[[-26.9 -20.8 -11.7  -9.5 -26.9  -5.2  28.9  19.8]
 [-25.1  -7.4   7.8  -1.6 -44.7   7.7  12.9  -0.4]
 [-26.9 -16.3 -11.7  -9.5 -26.9  -5.2  28.9  19.8]]
:
[[-26.9 -20.8 -11.7  -9.5 -26.9  -5.2  28.9  19.8]
 [-26.9 -16.3 -11.7  -9.5 -26.9  -5.2  28.9  19.8]
 [-25.1  -7.4   7.8  -1.6 -44.7   7.7  12.9  -0.4]]

[[ 25.4   7.1  16.6 -15.3  -8.6  -0.5  17.6  -6.0  22.2  24.2   0.7  55.0]
 [ -3.7  28.0 -12.7  -4.8 -24.0 -17.5   7.5 -14.5  13.8 -15.1  14.5  53.0]
 [  5.3 -17.7  19.0  -8.8 -30.0  39.9  20.0   7.1   4.2  11.5   8.0  -6.8]
 [ -2.6 -33.0  14.4   7.1  14.6 -17.3 -15.1 -29.1 -11.6  26.6   2.4  -3.0]
 [ 23.1 -16.3  -9.3 -19.0   9.0   0.1  21.1  16.1  -8.8 -19.4  31.2  -5.0]]
:
[[ -2.6 -33.0  14.4   7.1  14.6 -17.3 -15.1 -29.1 -11.6  26.6   2.4  -3.0]
 [  5.3 -17.7  19.0  -8.8 -30.0  39.9  20.0   7.1   4.2  11.5   8.0  -6.8]
 [ 23.1 -16.3  -9.3 -19.0   9.0   0.1  21.1  16.1  -8.8 -19.4  31.2  -5.0]
 [ 25.4   7.1  16.6 -15.3  -8.6  -0.5  17.6  -6.0  22.2  24.2   0.7  55.0]
 [ -3.7  28.0 -12.7  -4.8 -24.0 -17.5   7.5 -14.5  13.8 -15.1  14.5  53.0]]

[[ -8.4  26.5   6.4   7.6  23.6  15.0]
 [ 12.8  39.1   8.4  -6.7  16.0 -12.4]
 [ 10.5  27.0  18.9 -35.0   9.5 -13.6]
 [ 38.4  26.3  -1.8 -19.6 -10.2   0.9]
 [ 15.7  32.7  -4.2  17.6 -28.2   0.7]
 [  9.7  19.4  40.3 -24.5  17.7  -0.4]
 [ 25.9  16.5  18.9   7.5  19.0  -0.6]
 [  6.9  26.8  -5.2  11.8 -18.8  27.4]
 [ -2.8  34.7  -7.1  15.5 -23.6   2.3]
 [-10.0  17.4  25.3  -8.8  38.2  -2.3]]
:
[[ 25.9  16.5  18.9   7.5  19.0  -0.6]
 [-10.0  17.4  25.3  -8.8  38.2  -2.3]
 [  9.7  19.4  40.3 -24.5  17.7  -0.4]
 [ 38.4  26.3  -1.8 -19.6 -10.2   0.9]
 [ -8.4  26.5   6.4   7.6  23.6  15.0]
 [  6.9  26.8  -5.2  11.8 -18.8  27.4]
 [ 10.5  27.0  18.9 -35.0   9.5 -13.6]
 [ 15.7  32.7  -4.2  17.6 -28.2   0.7]
 [ -2.8  34.7  -7.1  15.5 -23.6   2.3]
 [ 12.8  39.1   8.4  -6.7  16.0 -12.4]]

[[ 25.6 -39.1  36.5  37.6  30.7  40.5 -36.5]
 [ 24.6 -38.9  35.6  36.3  30.0  39.8 -35.4]
 [ 24.1 -39.3  36.6  37.4  29.0  40.9 -36.7]
 [ 23.1 -34.8  32.4  33.6  28.0  36.5 -32.2]
 [ 25.3 -39.6  37.5  37.4  30.4  40.0 -35.9]
 [ 23.0 -36.0  34.2  34.9  27.6  37.3 -33.3]
 [ 25.3 -39.2  36.7  37.5  29.8  40.8 -36.7]]
:
[[ 25.3 -39.6  37.5  37.4  30.4  40.0 -35.9]
 [ 24.1 -39.3  36.6  37.4  29.0  40.9 -36.7]
 [ 25.3 -39.2  36.7  37.5  29.8  40.8 -36.7]
 [ 25.6 -39.1  36.5  37.6  30.7  40.5 -36.5]
 [ 24.6 -38.9  35.6  36.3  30.0  39.8 -35.4]
 [ 23.0 -36.0  34.2  34.9  27.6  37.3 -33.3]
 [ 23.1 -34.8  32.4  33.6  28.0  36.5 -32.2]]

[[ 16.9  45.1  33.4  22.8  43.2  18.9  16.2  28.6   5.5]
 [  8.8  -4.7  15.1  48.2  54.2 -22.7  -3.1  -8.7  18.1]
 [-23.9 -29.6 -36.3 -40.5 -22.8 -18.5 -45.6 -28.7   5.5]
 [-18.4   3.6 -10.6 -15.2 -11.8  -6.0 -30.2 -17.2  -3.9]]
:
[[-23.9 -29.6 -36.3 -40.5 -22.8 -18.5 -45.6 -28.7   5.5]
 [  8.8  -4.7  15.1  48.2  54.2 -22.7  -3.1  -8.7  18.1]
 [-18.4   3.6 -10.6 -15.2 -11.8  -6.0 -30.2 -17.2  -3.9]
 [ 16.9  45.1  33.4  22.8  43.2  18.9  16.2  28.6   5.5]]

[[-23.6  27.4   0.6 -39.5  27.4]
 [ -4.3   1.3 -17.8 -31.4   1.3]]
:
[[ -4.3   1.3 -17.8 -31.4   1.3]
 [-23.6  27.4   0.6 -39.5  27.4]]
